Each path below is one point turned by a fixed rotation once a step. After each direction that follows a path, write how fast that rotation turns it, in degrees per step (0 if it stays still).
Each turn is a multiple of 5 degrees from 10 to 175, or 0.
Each row of a path follows its step; steps can be skipped.
Path 1:
step 0: [-17  19  42  -9 -21 -14 -15  -9  18   7  24  15  -5  10  15 -24  17   1
  22  -4   1 -13  17   6  -2  33 -14  -2  -6   7   3]
step 1: [ 11  -8   6  -3  -3  -3  17  16  -9  -2  36  10  16   4  11  11   5  35
  -8   6 -11 -29  -5  22 -17  16   2 -21 -35   6 -16]
step 2: [ -8  20  -9   7   8  -7  21  26  -6 -14   8  -1   2  -8  24  17  14   1
 -34   0   2  18   4   2   5 -17  -5  -9 -34 -31  30]
step 3: [ -7 -21  19 -10 -29 -18  11  34  11  11 -10 -15   4  -4  16   8  -7  -5
  -8 -14  15  10   4   7  12 -15   6 -17  40 -18  25]
step 4: [ 10 -18  11   4  -2  -2 -18 -10 -11   0   3 -28  13  -8  13  -8 -23  39
  13   9   0  14   5   5  -3  -7   0   6  19  36  38]
step 6: [-16   3  13   2  17  29  12  -6  26  12  26  22   5  13 -12  19 -13   3
 -14  21  28  -3  -2 -28  23 -12 -11 -15  10   1 -15]
step 7: [ 16   0  29  -1  -4  -2  24 -11  32  12   5 -18  16  -9  14  13  -9 -35
  22  28   0   2 -17  -6  11   0 -13  14 -28   5   0]
step 8: [-16 -10   1  -6 -28 -13  14 -12  16   9 -25 -19 -13 -14  -2  24  15  13
 -21  14  -7  -7   1  29 -20  10 -27  23 -12  13 -14]
step 9: [  1  -4 -19  21   6  13 -16 -11   6 -24   4 -23 -10 -14  13   1  28  14
 -16   9  22 -29 -17  24 -16 -27  -4  -1  15 -22  -5]
step 10: [-10 -32 -11  29   5   4  -2  -7 -10  -8   7 -27   6  13   8 -17  27 -13
   3   1  16  24  -7 -13  21  30  -4  -8  14 -30   4]
Directions:
[  7  -7   3   1   7  -3   0  -5 -15   5  -2  -7  19   0  -1   4  -1   3
   9   3  -6   2  -9   2   5   6  -6  -4  -7  -1  -1] -> 120
[ -5   4  -4   3  -4   3   3   0 -13  -3   1  -6 -13   2 -10  -1   3  14
   7   9  -4 -13   4   3   1  -8   1  -4  -9   0  -2] -> 95
[  2   2  -8   7  10  10   3   4  11   8  -5  -7  -3   8  -6   2   0  -4
  -3  -8   0  -3  -1   1   6   5   0 -16  -7   0   9] -> 90
[ -8   7  -8 -13  -3  -1   3  -5  -8   7  -4  -2  -6  -8   5  -7  -1   0
  -7  -3   5   2  -5   1  15  10  -1   6  -7  -1   3] -> 130
[  2 -11  -9  -3  -9 -12 -16   6  -4  -4   1  -2   4   1  -3   1   2  -4
  -7   4   9  -2   5  -9   1  -2   3  -8  -8   3   7] -> 45
Path 2:
step 0: [-17  24   1  19   2   0  22  20   5 -22   3  27  40  16   2   2  12 -27
  28   5  -8 -12  -5  16   8 -14   1   3  -9  14  21]
step 1: [-13  25 -17   5  10   8   2  16  19   7 -13 -10 -16   3 -12   1  10  -1
  32 -12  24   1  16  15  33  19 -23  24 -22  18  -9]
step 2: [ 10  -8 -26 -35  23  -6  -1  19  17  15  -9  -9  18  -7 -14 -26  11  18
  -9  -1  29   9  24  -2  -3 -12   5 -17 -27   5  12]
step 3: [ 35  13  -5 -15 -10 -28  17  -3   7 -29  20   0  19   6  -1 -34 -16  10
  -3  18 -12  -7  18   2   8  13  -7   5   4   9  34]
step 4: [ 32  35 -12   6   7  -5  17 -11  13 -16 -18  13  -6  11  16 -17   3   8
  38  -7  -7   4 -22   0 -10  27   4 -14   3   8 -25]
step 5: [-17  19 -18  -3  -3  19 -11  31   3 -26 -22 -21   5  -8  33 -19  10  -3
   2 -29  15  -6   2 -33 -16   1  10  -3   1  11  -3]
step 6: [ -5  47 -15 -13  -3 -14 -11  26 -24  -9  38  12   7  -8  11  16  22   2
   4  -6   1  -2  24   4  -9 -14   4   3 -15  -4  21]
step 7: [ 18   8  -9  -8  -7 -19  23   5   6  -3  32 -13   6  -9 -15   6  14 -18
  19 -31  30  15  -6  35   8  11 -17  -3  16  13  -7]
step 8: [ 25  11  21 -35  -9  -8  -2  21  11   6 -20 -28   7  -7  -3  -5 -12  -8
   4   3  19  11  25 -14   9  11  -8 -27   2  -2 -36]
step 9: [ 10   6  17 -38  10   0   5  -5 -18  -5  16  -7  31  -5  49 -10 -27   9
   3  12   2  11  -4  -8  -4   5  21   2 -17   7   8]
Directions:
[  4  -7   0  -2   8   1   5  10  -2  -7  -8   4   0 -13  -2  -2   0  -7
  -9   6   3  -1   6 -14  -6 -13  -7  -3   2   3  -5] -> 120
[ -8   5   9   9  -6   3  -5   8   4  -2  12   4   2  -4  -6  -2  12   6
  -1  -5   7  -8 -10  -3   1  -7  -5   5 -10  -1  -6] -> 65
[-17   0   0 -14 -10  -3  -1   6   7   5  -3   3   2   4   2  -8  -1   1
 -10   1   3  -1   4  -7   0   1  13  -7   2  -9   2] -> 115
[ -8  -1  -9  -1   4  -8   1   4  -3  -1  12   1   7 -14  -1  -6   2  -4
   3  15 -14  -2  -6   6   0   7  -2   1   3  -6  -1] -> 110
[ -5 -14  -3   7  -6   1   8  -2  -3  -2   1 -13  16   3   0  -5   3  -6
  -1  -7   7  -3  -5  -3  -3   3   1   1   7  11   8] -> 155
Path 3:
step 0: [  8  -8  10 -36  17   7 -11  -8 -17 -11   7   0   4 -49 -12  40  -9  -5
  -1  24 -28  28 -10  18  11  -2  24  -8  -2   8 -21]
step 1: [ 21  15  43 -29  22  11  26  -5 -12   0  15 -31  -5   1   4  16 -14  14
 -15  22  -5  26 -22 -11  24  -1 -21 -33  -1   0  -7]
step 2: [  5  34   8 -45   4 -13  -1  22 -38  12  -1 -14   3   8 -21  29  -3   6
  15   7 -11  14  -6 -16  16  48  -7   9  -7   4  -9]
step 3: [ 22  13   4  -4 -19 -12  -9   3 -36   1  -8 -28  41   8  19   6  -4  26
   3   1  28   3  -2 -43  21   5 -25  -5  -5  -8 -24]
step 4: [  0  20 -25 -21 -17 -10  10   2 -47   5  -1  15  13  23 -12 -16  24  -4
  -4  -7  37 -32  -1  -3  31  14  -1  -1  14  13 -24]
step 5: [ 13 -24  -3 -15 -39  -3 -19   2 -17  12   0  15   6 -10  22 -14  34  19
   0   6  35 -10  10  -6   9  -9  38   1 -12 -13 -38]
step 6: [-18 -27   4 -13  19  26   3 -36  -4  11  34  12  13   4   0 -13  23  15
 -21 -16  21 -10  10  19  30  -4  29  -5  16   9 -27]
step 8: [  1 -39  -1   8  22  11  -9 -32  -5  16  20 -19  18 -23 -30  35 -15  14
   3  -5 -14  23   7  -9  -8  17   8   5  25  19 -26]
step 9: [ 25  -6  10   9  -3  -1  29 -16 -11   5   3 -21 -13  -2 -32  29   4  -7
  -1  23   8  12 -30 -15 -18   1 -20 -37  38  22 -13]
step 10: [ 16  -6 -15 -36 -10  -2   2  16 -34  -7 -26 -13   4 -33 -29  27 -13 -22
   4  17 -18  21 -18   5  -4   3  -1   3   5  18 -37]
Directions:
[ -5 -14  -3  -5  -3  -5   4   4  -8   0   6   6   4   6  11   1  -3   0
  11   2  12   0   2   1   8   6  -5  -2  -7   1  12] -> 35
[  8   6   0   3   3   4  16  -5   4  -3   1  -5  -9  15   1   5   2 -12
  -4   0   6  -5  -1  -1  11   0   6   2   5   5   6] -> 140
[  3  -8  -7   0  -5   2  -1   0 -12 -13   7   5  -4   6   0   1   7  -4
  -1  -4  -7  -6 -13   3  -1 -15  -2   5  -6  -7  -6] -> 60
[  3   6  10   7  -9  -4  -4  -2   7  -4   1  -1   0   0   8   9  15   3
   4   8   8   1  -8  -5  -7  -3   2 -11   1  -7   6] -> 175
[ -5   0  11  -5   1 -15   1   9  -7   4  -2   6 -16   2 -10 -10   5  -7
   1   0   2  -2  -5   1  -6   7   2   0   6  -1   2] -> 140
[11  3  4  2  3  2 -6 12 -2 10 -3  9 10  6 -3 -5  8  4  4  0 -8 -6  3 -4
 16 -5  0 -1  4 -7  4] -> 35
[-10  -8  -9   1  -5  -2  -5 -11   2   0  -2  -5  -3   6  -6  -9  13   0
  -9   1   0  -3  11 -10   5   6   2  -4  -4  -8   0] -> 35
[  6  -8   1 -10   5  -6  -1   6   7  -5 -10  -9   4  11 -11  13  -3   1
  -3  -1  -3  -4  -3   0  -3   4 -10 -10  -6  -1  -1] -> 45
Path 4:
step 0: [  9 -16   6  -4  15  35  -4  21  17  28  14  -8  -1  10 -20 -35  39  -7
   4   5  -4  17  31  23 -11 -32   5   9   0  -3  -1]
step 2: [  1 -41   1 -25 -12  22  -8 -15 -11  -4  15  -4  17 -32  17 -34   4 -17
   7  32   1 -15  28  11  14 -11   0  12  21 -14   0]
step 3: [ 10 -17  10   5 -25  10  11  -1  10  13  18 -12   3 -17   0 -26  10 -17
  39   1  17  24  46 -16  27   9  14  11 -14 -14  18]
step 4: [ 30  -2  14   4 -13  14 -15   1  13  12  22   9 -20 -25  -1 -31  39  -5
  -7 -13  -7   7  16  14   6 -17  11  29   4   2  41]
step 5: [  9 -15  20  14 -23  12 -27  10  -2 -23  -1 -15  15 -22  35 -12  10  12
   2 -20 -23  -3  25  20   8  10  40  11   6 -17  19]
step 6: [  8 -12 -17  -7 -10  -7 -38  16  -1   4  20 -24   4  -3  11 -37  -2  -2
   1  33 -18  -6  35  14   7  22   7  37   5 -16   1]
step 7: [ -7  -2  24  -6 -15  -8  -4  16  11  17  20 -36 -28 -10   6 -23  -7 -13
  -3  -8  -2  21  26 -26  12  33  30  27   1  12  13]
step 8: [ -2 -24   6 -14  -9  11 -21   6  21 -17  11   6 -27 -29  15 -17  13 -10
 -25  10 -13   7 -26  -7   7  16  16  37   9   9  39]
step 9: [ -7 -27  12  -8 -26   1 -23  24  29 -25  -6  11   5   3  37  -2   3   2
  25  -4 -19  21  -3   9  17  37  16  21 -16  -5   0]
step 10: [ -9   2  -3   0   8  -8 -37  22  33  17   3   0 -20  14   5 -29  -2 -22
  19  12 -35  11  11  27  -3  22 -16  27 -11  16  11]
Directions:
[ -4   7   9  -3   6  -3  -9  -1  -6   1  -4  -5   3   6   0 -12 -16  -1
   1   3  -4 -12   6   4  12   0  -3  -6   8   3  -2] -> 80
[  0   9  10   0   2  -2   1  -7   2  10   2   0 -11  -9   5   4   4  -6
  -5 -12  -3  -5   4   1 -10   0  -4   0   8  15   4] -> 110
[  6 -12  -4   1   0 -15  -3   8   4   3   4  -5  -2   7  13  -2  -8   2
  -6  -5  -4  -3  -9  -5  -1   4  -3   1 -10   7   8] -> 20
Path 5:
step 0: [-40 -42  -2   1  -6 -16  29  16 -10   5 -13  -8  -1  21   8  -4   7  -5
  16   5 -13  16  13  14  10   2 -10   9  -9  -2  27]
step 1: [ -2   7  -9 -29  14  -1   7   1 -15  16  47  12 -10  -1 -24  22  25 -10
 -18 -11 -15 -12 -18 -19  -3  -3 -19   1   8   7   0]
step 2: [ -3  -2 -25   7 -22  -1 -11 -36  19   8   8   2 -20  35  11 -26  16   4
  19 -10  25 -17  -2  14   1   5  13  -5  11 -11  -5]
step 3: [  4 -27  19  14  14 -15 -12  -4   9  20  -4  -9  39  22  -8  16  13   9
   1 -19 -11  30  13 -13  28   3  -8   1 -10   7  -5]
step 4: [ -2 -10 -12   2  14  -2 -10 -11 -26  15 -15  11 -22 -14 -21  16   4   0
  -4  -7 -20  -6  14  13 -30  12 -12  -8  47 -15  11]
step 5: [-16 -20  -2 -16 -21  12  33 -17 -14   6  -8 -24 -13  20  12  -3  20   9
   4   5   2 -16  16  -2   2 -20   5  11  -5  34 -24]
step 6: [-13  -6 -15  -5  28 -26  -4   2   9   8  31   8 -13  -5   8 -13  23  11
  21  -4 -14  39  -5 -31  -3   1  -9  12  -9 -13   4]
step 8: [-20  -2 -25  12  17   2  -9 -19  -3  26  -5 -13  -9   6   3  35   1   3
  -3 -14  33   4  21   2  28  14  -3  -7 -10  19 -22]
step 9: [ -6   1  21  13  26  -4 -25 -15 -10  15 -14   7  -8   2 -24 -28  26   6
  24  -5 -37   5   6  15 -13 -18  -2   4  -1  12   4]
step 10: [  0 -25  -5 -13 -14  14  24 -23   8   9  -2 -10   0  11  -8  -3   2   3
 -24  33  -4  11  11 -20 -23  34 -16  19  17  11   2]
Directions:
[  3   8  -9   9 -13  -3  -3   7   5  -3  -5  11   3   8   7  -1  -1  -2
   0  -8  -8   6  -3  -6  -1   6  -8   4   4   6 -11] -> 85
[ -4  17  -2  -8  -2   5   0  -5 -10  -2   2  -8  -6  -1   4   9  -2   1
   6 -10  -2  -9  -1   1   8   7   7   3   8   7  -1] -> 110
[ -2   7  -1   6   2   6 -14  -4   9   9   4   8   7   4  -6   1   7  -8
  -3  -6  11  -6  -5   6  10   5   1  -2  -7  -2   4] -> 65
[  4   5  11  -6  -2 -12 -10   3 -12   3   4  13  -2  -6  -8   3   2   8
   5   0   7   8  -6   1  -1  -4  -6   5   3   5   3] -> 135
[ 6 -7  7 -1 -9  5  6 -1 -3  1 -5  6  6 12  0  4  2 -3 -2 11 -4  0 -3 -4
 11 -3 10  1 -2 16  8] -> 155
Path 6:
step 0: [-18 -22  20  27 -14  15   3  11  24  -4  31   6  -5  -8  -1  13 -10  15
 -29  -9  -1   3  27  37 -21   7 -32 -13  24  -3  -9]
step 1: [ -2 -16   7  12  -8 -19  11 -19  14  11   0   4  -6 -15  22   1  -2   6
 -18 -29  -9  34  10 -22  -4 -21  -5  -8  35  -3 -53]
step 2: [ -7  23  -3  -2  -4 -16 -19 -10   9   0 -27 -29 -13   0 -23 -17 -14  -6
 -30   2  43  12  -4  -5 -22 -29   7   2   9 -13 -36]
step 3: [-20 -23  28  -4 -21  22  -5  22  36  13  -5   8 -12   2  -5 -15 -19 -10
 -13   3  38 -11   4  35 -23 -13 -11   8   6 -22   6]
step 4: [-21 -60  30  15 -18  -1   7  -8  -7   1  -3  38  13  -7  13  -7  -4  -4
 -14  -6   0   7 -19   3   8 -20  -1 -10  20   0 -28]
step 6: [  3  12  16  13 -19   8   0  26   8   5  -6  -5 -20 -10   8  -5  -8   0
 -16 -18  22   2  42   7 -55 -25 -26  12   9   7   3]
step 7: [  0 -40   3 -14 -28   5  -2  14  -1  41 -18  19  -1 -13  11 -22 -16  16
 -18  -3   2  -4   8 -24 -27  -6   4 -19  22  -7 -30]
step 8: [ -6 -11   5  26  -5  -6 -28 -16  -6   6  -9  -6   2   9 -35 -14 -10  12
 -38  23   4 -10 -15  21   0  -8  -5 -37  21  -9 -36]
step 9: [ -5   7  31  25 -16  -6   0 -11  41 -16   6   1 -22   2   4   9  -8   2
 -27 -14  -3   3  14  46 -12 -20 -36  -2  13  -4  -7]
step 10: [-19 -21  12 -26 -21 -28  14  -5  11   0 -11   9  -5 -25  33   1 -11   2
 -28 -38   7  20   8 -13 -12 -26  -4   6   5  -5 -33]
Directions:
[ -2   0  -1   5  -2  -5  -1  -4  -8 -13  -7  12  -1  -3   2  20   2   4
   1  -4  -2   3   5  13   4   6   2   1   6  -5  -1] -> 80
[  0   0   0 -18   2  -6  -2   8   6  -8  -6   3  10   1   7  -2   5   7
  -1   5   7   5   3   6 -15   1   7  -5  -6   1   4] -> 95
[ -6  -1   3  -9 -12   6   8   7   3  -1   7  -1 -15   4   5   4  -4   4
  -4   6   0  -2   5   6   0   6  -4  14  -1  11   2] -> 115
[  6  -5   9   5   0   6   2   0   8  -6   4   5  -8  -2  14  -7   4   6
   6  -7   0  -2   3  -7  -2   1  -6  -2   4 -15  11] -> 120
[ -6   3   6  -5   4  -9   0  -3   6   7 -14   5  -8   8   1  -5   2   3
   2  -3   0 -12 -15  11   8  -4  -3  -1   0   1   4] -> 65
Path 7:
step 0: [-14  25  15   1   7  14  34 -26  31 -18 -11   1  -5 -15  21 -19   6  -5
  18  17  21   3  21 -34 -12   6  -8  17  -2 -32  -4]
step 1: [ 27  43  11 -18  17  -3  -8  -7   0  14   1  -8  -5 -24  18  32  14 -15
 -11   4  -6  -2  30 -41   9 -13  19  15  -5  -4 -17]
step 2: [ 37  11   2  20  -1  -4 -18 -29 -19   8   8 -15  14  14  -3  27  -7 -47
   7  12  -1  35  11  -4 -21  21   4  -5 -16  -1  -4]
step 4: [ 26  45   0 -19  -4  13  14  12  14  14   1  -1 -48  -2 -22  -6  -3 -20
 -15   6   0 -20  -9 -10 -16   4 -12  25  20 -20   0]
step 5: [ 11  28   0  38 -48  -7  24 -18  -5  14   7  -3 -20   1  -3  -7   5 -14
   9  -3 -14  15  33 -30  -4  -3  -2   1   8 -23  -6]
step 6: [  8  13  -9  -1  -4  12 -26  -9 -15 -17 -39 -22 -22 -22  22 -18  -1 -22
  22  -6 -13  28  22 -29  18  -4  13   0 -23  -3   3]
step 7: [ 34   2 -13  -7  34 -11 -12 -14   3   9 -14 -11 -19 -13   6   8   6 -34
 -13  -8  -9  20 -35 -28 -11   5 -29   3  -6  -8  29]
step 8: [ 16  18 -38  -3  -7 -17  24  27   0 -21  33   8  -4  11  -6  10  -3 -20
  -4   8 -12  38  -3 -13 -14  -7 -30  -3  -7 -29  -1]
step 9: [  8   9 -39 -17  -9  21  18  18  13   9 -11 -12 -19  29 -18 -21 -22 -26
  16   2  11  12  22 -10  16 -11  24  24  -8 -21  -1]
step 10: [  8  23 -17  18   8   1  -5  -4  18  46 -16 -16 -15   1  -8 -20  12   4
  10 -24  20  -1  16 -39 -21  -2   5 -17  -9 -13  31]
Directions:
[ 11  -4   4 -11   2  -3  -7   4  -1  -5  -6  -5  -1   5  -7  -2  -9 -11
  -2  -7  -4 -17   0  -1   5  -3   5   8   0   2  -7] -> 140
[ -1  -3  -2  -7  -1   1  16  10  -1  -2 -11  12   4  -3 -10   3   0  -1
   1   5  -7   0   1   5 -11   4  -8  10   1  -2   3] -> 80
[ -1  -5   0   4 -11  -2   1  -3   2  -2   1  -5   4   6  -7   3  -9  -6
   2   7 -11  11  14  13  10   1   5  -4  -3  -2   0] -> 110
[  1  -4   3  10  -3  -7   0   0  -4 -12   6   3  10   4   0  -7  -4  -2
  10  -4   1  -6   4  -5 -10   2 -11 -10  -2 -10  -9] -> 130
[ -7  -1   2  -1  -6   9   8   0   6  -5  11   4  -5   5  -6  -3   0   3
  -6   3   4  -7   0  -8   7  -3   9   5   5 -19   1] -> 80
Path 8:
step 1: [  3  23  -1   1  10  -8 -25  32 -23  10  -9  13  -6 -34  -8  22 -26  23
 -22  -5  11 -28   3  -9  26  28  -3  11   5  -2  11]
step 2: [-19   7  27 -14  -3 -15  -1 -24   3  38 -17 -11  24 -15 -24  21  -3  11
  19  -4 -14  -7  12  -9   0  13  10 -38  20  20   8]
step 3: [ 15  16 -27 -19   3  14 -22  16  -5  -3   6 -19  12   4 -13  35   3  30
   0  31 -31  -6  11  -7  19 -20 -13  11  21  21  -2]
step 4: [ 11 -14   5  16  17 -20  37   9 -16   9  13   3  34 -11  -2  33 -10  -3
   3  -4 -29 -23   7 -17  -2  28  12  10   9   5 -30]
step 5: [ -1   7  25 -23 -14  -8 -21  28 -16  -8  15 -30  16   1 -28   2  11 -32
  10  -9 -28   0  19  17   9 -19  -3 -14   1   6 -30]
step 6: [ 13   3   5   2  -2  11  20  14 -15 -20  23  18  -9  -6   7  53  -7  -8
  23   8   9   8 -22  35  24   7  -5   0  12  22 -18]
step 7: [-11  -6  15  -8  -5 -26  10  29  11  18 -17  -9   7 -12   6  18  28 -14
  47  -5  -9  -7  10  17  13  14 -13  21 -22 -29  -1]
step 8: [  9  27  14 -10 -10 -32 -19  11   7  10  25  -6  -2  -7  40  32   8 -12
 -13 -10  -1  26 -12  16   0 -23  -9  -9  29 -13  10]
step 9: [  1 -10   1 -36  21   7  22   7  -2 -16 -31   7   8 -31  44  16  -7  -2
  -1  -3 -23  10  -1  10   8  19 -29 -13 -13   2  14]
step 10: [ -9  10  34   8   4   1 -26  10  15  20   4  -8  -4  -8   3  17   5  14
  -5  -4 -23  46  -6 -31  -8  15 -32   3 -20 -14 -20]
Directions:
[  3  -4  12   0  -6  -2  -3   8  12  -6   0   7  -4   6  11   5   7  -8
  -4   7  -9  -2  -3   8 -11   5   0   2  -6   6   3] -> 25
[ -2  -1  -2   2  15   1   3   0   0   3   1  -4  -4  -4  13  -1   2 -10
   7  -1  -2  15  -1  13  -1  -6  -6   2   1  -9  -9] -> 25
[  8   6  10   0   4  -1   3   7  -5 -11   4  -1   3 -11   3 -15  -3  -4
  -8 -11   0  -2   8   2  -3   5  -6  -3   8   5   2] -> 90
[ -4  -5   6   4   5  -9   0   8   1   0  -1  -6  -2   6  -3   0   6  -3
  -1   7  10  -3  -3  -8  -2 -14 -11 -17   6   4   0] -> 130
[ -2  10   0   4   7  -3   6  -3   6  -6   4  -9 -12   5  -9   3   8   9
  12   0   1   3   5   3  -5  10  -2   3   4   4  10] -> 85
[ 6 -6  6  6  3  2 10 -6  8  5  0  7 -1  7 -4 11 -8 -9 -7 -7  4  7 -4 -3
  4  4  3  1 17  0  3] -> 160
